In the data rows, zero lies at 7.5, halfway between 7 and 8.
Here are some points, one per row:
np.array([4, 6, 7, 11, 7, 12, 9, 8, 9, 7, 9, 6, 5, 8, 7, 6, 3,
          7, 7, 8, 7, 9, 6, 6, 9, 3, 7, 4, 10, 9, 7, 6, 8, 2])
np.array([6, 9, 10, 4, 10, 4, 10, 4, 8, 10, 7, 9, 13, 6, 7, 5, 6,
          11, 8, 10, 9, 12, 5, 2, 8, 5, 4, 10, 6, 7, 8, 5, 4, 6])
np.array([8, 5, 7, 7, 8, 10, 11, 5, 9, 11, 8, 5, 9, 9, 10, 8, 10,
          6, 7, 13, 12, 3, 10, 9, 11, 6, 10, 9, 11, 3, 3, 8, 7, 8])
np.array([7, 7, 10, 12, 9, 11, 6, 7, 7, 6, 6, 4, 7, 3, 10, 5, 5,
          11, 5, 6, 6, 9, 5, 8, 10, 11, 11, 9, 11, 9, 4, 4, 8, 4])
np.array([5, 10, 9, 9, 11, 5, 7, 8, 8, 5, 6, 2, 7, 10, 8, 5, 9,
          8, 9, 10, 6, 9, 12, 10, 10, 6, 5, 5, 5, 9, 2, 9, 9, 7])
np.array([9, 9, 9, 5, 5, 10, 10, 8, 12, 5, 5, 11, 7, 14, 6, 5, 7,
          10, 8, 5, 4, 3, 8, 6, 8, 5, 9, 6, 3, 3, 8, 12, 3, 6])
np.array([7, 8, 4, 9, 10, 10, 8, 3, 9, 8, 9, 9, 5, 5, 9, 9, 9,
          6, 8, 6, 8, 12, 7, 9, 6, 4, 8, 9, 8, 3, 9, 7, 9, 10])
np.array([10, 11, 10, 8, 3, 11, 7, 8, 6, 7, 11, 9, 10, 5, 8, 10, 6,
          7, 1, 11, 9, 9, 10, 7, 9, 12, 2, 8, 11, 8, 8, 10, 2, 8])
np.array([9, 3, 12, 9, 11, 8, 6, 10, 9, 12, 6, 10, 4, 7, 7, 5, 11,
          6, 9, 7, 8, 5, 1, 4, 12, 12, 7, 5, 4, 10, 7, 10, 8, 9])
np.array([6, 6, 8, 2, 10, 8, 9, 10, 8, 9, 7, 4, 5, 5, 10, 5, 3,
          3, 7, 7, 8, 9, 5, 10, 7, 11, 10, 7, 9, 5, 3, 13, 6, 7])
np.array([10, 3, 6, 10, 9, 8, 5, 10, 6, 6, 8, 10, 4, 11, 11, 11, 7,
          9, 4, 9, 6, 7, 6, 7, 9, 12, 5, 8, 5, 9, 9, 3, 4, 7])
np.array([11, 9, 4, 5, 9, 8, 5, 7, 7, 8, 10, 9, 9, 7, 3, 6, 5,
          8, 6, 8, 7, 6, 12, 5, 6, 10, 8, 4, 8, 8, 9, 7, 12, 3])
np.array([5, 9, 9, 6, 7, 7, 4, 7, 6, 9, 8, 12, 11, 7, 7, 4, 9,
          6, 10, 5, 8, 8, 4, 14, 7, 4, 8, 4, 9, 11, 5, 5, 5, 7])
np.array([7, 6, 4, 8, 10, 7, 5, 6, 12, 4, 12, 8, 5, 4, 6, 6, 8,
          7, 7, 6, 9, 10, 10, 12, 9, 7, 6, 5, 5, 8, 4, 8, 7, 12])
np.array([6, 3, 11, 10, 9, 6, 4, 10, 7, 8, 5, 8, 14, 4, 8, 10, 9,
          7, 8, 12, 7, 5, 8, 10, 6, 7, 12, 6, 11, 8, 13, 11, 4, 9])
np.array([7, 7, 11, 13, 5, 8, 5, 9, 9, 12, 6, 8, 7, 7, 7, 12, 5,
          10, 8, 3, 10, 10, 11, 10, 8, 11, 7, 13, 6, 6, 12, 11, 7, 6])
np.array([9, 9, 6, 6, 5, 8, 5, 6, 4, 10, 10, 9, 4, 8, 5, 5, 8,
          8, 6, 10, 8, 5, 8, 8, 6, 4, 8, 8, 4, 8, 9, 6, 10, 5])
np.array([6, 6, 11, 9, 8, 4, 7, 7, 7, 11, 7, 6, 5, 10, 8, 5, 10,
          6, 4, 5, 11, 9, 10, 12, 9, 8, 9, 6, 12, 7, 11, 3, 9, 9])
np.array([8, 6, 3, 10, 5, 7, 11, 4, 6, 13, 4, 9, 10, 11, 6, 9, 7,
          4, 9, 9, 8, 12, 3, 6, 9, 10, 9, 6, 7, 9, 6, 10, 11, 9])
np.array([3, 8, 9, 10, 3, 10, 8, 11, 11, 5, 11, 4, 9, 5, 3, 9, 10,
          7, 3, 6, 9, 6, 7, 5, 4, 9, 5, 9, 3, 6, 6, 5, 13, 9])
np.array([11, 5, 9, 10, 6, 3, 11, 3, 5, 9, 12, 4, 9, 10, 10, 11, 10,
          4, 4, 2, 2, 7, 2, 6, 9, 6, 7, 4, 12, 9, 6, 11, 9, 9])
np.array([9, 12, 9, 5, 9, 8, 3, 4, 9, 9, 7, 7, 6, 8, 4, 7, 4,
          11, 4, 9, 8, 3, 6, 8, 5, 6, 9, 9, 7, 5, 8, 13, 9, 9])
np.array([8, 4, 9, 8, 7, 9, 8, 14, 8, 10, 12, 9, 5, 10, 3, 8, 3,
          8, 7, 9, 9, 9, 7, 4, 3, 5, 5, 6, 11, 9, 7, 9, 7, 12])
np.array([8, 6, 12, 3, 5, 7, 3, 5, 7, 5, 8, 8, 5, 8, 10, 8, 8,
          10, 7, 8, 8, 7, 6, 5, 4, 9, 4, 5, 9, 9, 6, 6, 12, 5])
np.array([10, 10, 8, 9, 9, 7, 4, 8, 11, 8, 8, 10, 10, 8, 9, 5, 8,
          2, 9, 3, 13, 10, 7, 4, 2, 6, 6, 8, 5, 8, 5, 5, 3, 6])
np.array([8, 10, 13, 2, 8, 8, 11, 10, 3, 7, 7, 7, 8, 5, 5, 12, 11,
          5, 11, 9, 6, 12, 7, 8, 8, 7, 7, 11, 5, 8, 9, 10, 8, 6])
np.array([12, 7, 5, 6, 9, 9, 7, 12, 10, 3, 9, 9, 11, 11, 4, 4, 10,
          8, 3, 7, 8, 10, 5, 8, 8, 9, 12, 9, 10, 3, 8, 7, 10, 7])
np.array([5, 12, 5, 9, 3, 8, 9, 8, 9, 7, 5, 6, 8, 8, 10, 8, 9,
          5, 11, 3, 12, 5, 11, 10, 6, 14, 5, 8, 8, 9, 7, 9, 7, 9])
np.array([5, 5, 8, 9, 7, 7, 10, 7, 7, 5, 3, 7, 6, 5, 3, 4, 13,
          6, 10, 5, 9, 8, 8, 9, 9, 10, 7, 5, 7, 4, 8, 4, 9, 10])
np.array([11, 10, 7, 7, 7, 12, 6, 6, 6, 5, 8, 9, 4, 8, 3, 14, 9,
          9, 9, 11, 8, 6, 5, 7, 9, 6, 12, 6, 9, 10, 6, 6, 9, 8])
np.array([7, 7, 9, 8, 6, 9, 8, 8, 9, 7, 8, 3, 5, 6, 4, 8, 10,
          7, 10, 5, 11, 7, 9, 9, 9, 4, 10, 10, 5, 14, 7, 9, 3, 5])
np.array([12, 4, 11, 9, 5, 4, 13, 4, 13, 5, 4, 9, 9, 7, 8, 5, 4,
          6, 11, 13, 3, 4, 9, 9, 2, 12, 10, 11, 10, 12, 5, 4, 9, 8])
np.array([2, 6, 6, 5, 8, 6, 8, 5, 10, 9, 3, 12, 10, 10, 9, 9, 11,
          5, 2, 4, 4, 8, 13, 3, 11, 3, 9, 14, 12, 12, 5, 10, 10, 10])
np.array([5, 4, 9, 9, 10, 6, 2, 7, 7, 6, 9, 5, 6, 12, 11, 7, 7,
          7, 7, 12, 7, 11, 9, 10, 9, 5, 3, 6, 5, 5, 6, 6, 11, 10])
np.array([8, 10, 11, 7, 11, 10, 6, 5, 4, 7, 7, 8, 11, 13, 4, 10, 7,
          11, 11, 5, 4, 10, 5, 7, 5, 7, 6, 10, 6, 5, 2, 4, 3, 9])
np.array([10, 6, 6, 5, 14, 9, 10, 9, 5, 4, 6, 4, 6, 4, 10, 8, 9,
          8, 7, 7, 9, 8, 10, 5, 7, 9, 6, 6, 6, 9, 10, 9, 6, 10])
np.array([7, 8, 4, 10, 4, 7, 8, 5, 7, 6, 8, 4, 10, 12, 12, 8, 8,
          5, 7, 8, 8, 11, 5, 9, 8, 7, 13, 7, 1, 12, 13, 11, 8, 11])
np.array([6, 8, 5, 11, 11, 1, 9, 6, 8, 3, 10, 11, 11, 8, 6, 12, 5,
          6, 11, 7, 11, 5, 6, 7, 10, 6, 6, 8, 7, 4, 7, 10, 8, 1])
np.array([8, 4, 4, 5, 11, 6, 7, 11, 3, 9, 5, 11, 8, 7, 9, 10, 8,
          8, 4, 7, 7, 5, 10, 12, 6, 10, 9, 12, 6, 10, 2, 10, 8, 4])
np.array([9, 8, 6, 11, 10, 10, 5, 8, 12, 11, 5, 6, 7, 5, 8, 10, 14,
          8, 7, 12, 3, 8, 9, 10, 5, 8, 5, 7, 7, 6, 10, 10, 5, 3])
np.array([12, 10, 7, 12, 9, 3, 8, 12, 5, 9, 9, 7, 3, 7, 9, 8, 10,
          5, 10, 9, 5, 8, 9, 6, 5, 7, 7, 12, 9, 4, 9, 8, 5, 6])
np.array([12, 7, 5, 2, 6, 9, 7, 8, 11, 5, 2, 3, 8, 9, 5, 8, 4,
          8, 7, 4, 10, 5, 6, 11, 9, 4, 1, 10, 10, 9, 12, 8, 9, 7])
np.array([0, 7, 4, 6, 10, 7, 11, 4, 4, 5, 9, 7, 6, 12, 7, 6, 7,
          11, 9, 10, 11, 5, 3, 7, 3, 11, 5, 12, 10, 7, 11, 8, 7, 6])
np.array([7, 11, 9, 11, 12, 5, 8, 3, 6, 6, 4, 9, 7, 5, 6, 8, 3,
          4, 7, 8, 10, 7, 8, 7, 12, 7, 6, 5, 6, 6, 9, 5, 8, 12])
np.array([5, 13, 4, 9, 6, 10, 8, 12, 4, 8, 6, 10, 5, 8, 7, 5, 8,
          8, 5, 10, 8, 4, 4, 4, 7, 5, 6, 9, 9, 9, 8, 8, 10, 7])
There is one direction along which these points spread out most. Where along it does each point below lie, from 0 to 99? The average is 50, and the first point in the table lies past the average. One standard deviation of the points above along it is 16.
np.array([9, 2, 6, 7, 4, 10, 4, 3, 1, 6, 9, 10, 7, 6, 8, 3, 7,
          9, 7, 7, 6, 4, 11, 5, 4, 6, 9, 8, 7, 8, 7, 7, 6, 10]) 59
np.array([10, 13, 8, 6, 8, 2, 4, 8, 8, 9, 5, 4, 5, 7, 10, 6, 7,
          9, 6, 8, 8, 9, 8, 3, 4, 10, 13, 4, 9, 7, 8, 8, 7, 8]) 51
np.array([8, 9, 7, 8, 9, 8, 14, 8, 7, 10, 12, 9, 10, 9, 10, 11, 11,
          15, 7, 6, 7, 5, 7, 8, 7, 8, 9, 1, 7, 11, 9, 8, 9, 10]) 48
np.array([5, 8, 7, 6, 11, 5, 7, 7, 8, 12, 13, 5, 11, 7, 5, 7, 5,
          6, 10, 6, 3, 6, 8, 6, 12, 7, 10, 11, 5, 8, 9, 2, 5, 9]) 45
np.array([7, 7, 7, 5, 10, 11, 9, 9, 5, 11, 4, 5, 10, 4, 10, 8, 5,
          3, 5, 5, 3, 6, 6, 10, 3, 10, 6, 4, 3, 4, 11, 8, 6, 4]) 48
np.array([13, 7, 9, 10, 5, 7, 12, 9, 8, 7, 6, 6, 10, 4, 13, 6, 4,
          12, 7, 6, 9, 5, 7, 9, 7, 2, 8, 9, 4, 4, 5, 5, 10, 9]) 50
np.array([4, 11, 5, 4, 5, 7, 3, 11, 7, 5, 10, 7, 7, 9, 10, 13, 6,
          8, 9, 10, 5, 3, 4, 6, 9, 8, 9, 6, 9, 8, 8, 3, 7, 9]) 66
np.array([6, 8, 7, 4, 2, 4, 8, 3, 10, 9, 12, 9, 7, 3, 7, 5, 10,
          9, 10, 7, 6, 9, 5, 8, 11, 10, 6, 11, 5, 5, 9, 8, 5, 5]) 51
np.array([6, 4, 3, 3, 4, 8, 6, 8, 7, 11, 4, 7, 7, 6, 10, 12, 8,
          10, 13, 6, 9, 10, 11, 4, 8, 7, 9, 7, 10, 6, 4, 5, 9, 10]) 41
np.array([5, 6, 4, 9, 3, 2, 11, 9, 8, 5, 4, 5, 6, 6, 2, 7, 7,
          10, 4, 6, 8, 11, 11, 8, 10, 7, 8, 3, 6, 7, 8, 6, 2, 8]) 41
np.array([9, 9, 7, 9, 6, 8, 8, 11, 8, 6, 10, 12, 6, 4, 10, 4, 4,
          10, 12, 8, 2, 9, 8, 10, 8, 7, 5, 9, 10, 9, 8, 11, 11, 12]) 52
np.array([5, 8, 14, 5, 8, 9, 10, 6, 9, 5, 9, 12, 3, 10, 12, 7, 6,
          5, 8, 9, 8, 9, 11, 9, 7, 8, 10, 5, 9, 6, 10, 5, 10, 4]) 49
np.array([10, 8, 8, 10, 5, 10, 4, 7, 4, 5, 9, 6, 12, 10, 8, 2, 8,
          8, 13, 8, 7, 7, 10, 4, 11, 8, 7, 6, 11, 7, 9, 9, 10, 6]) 54
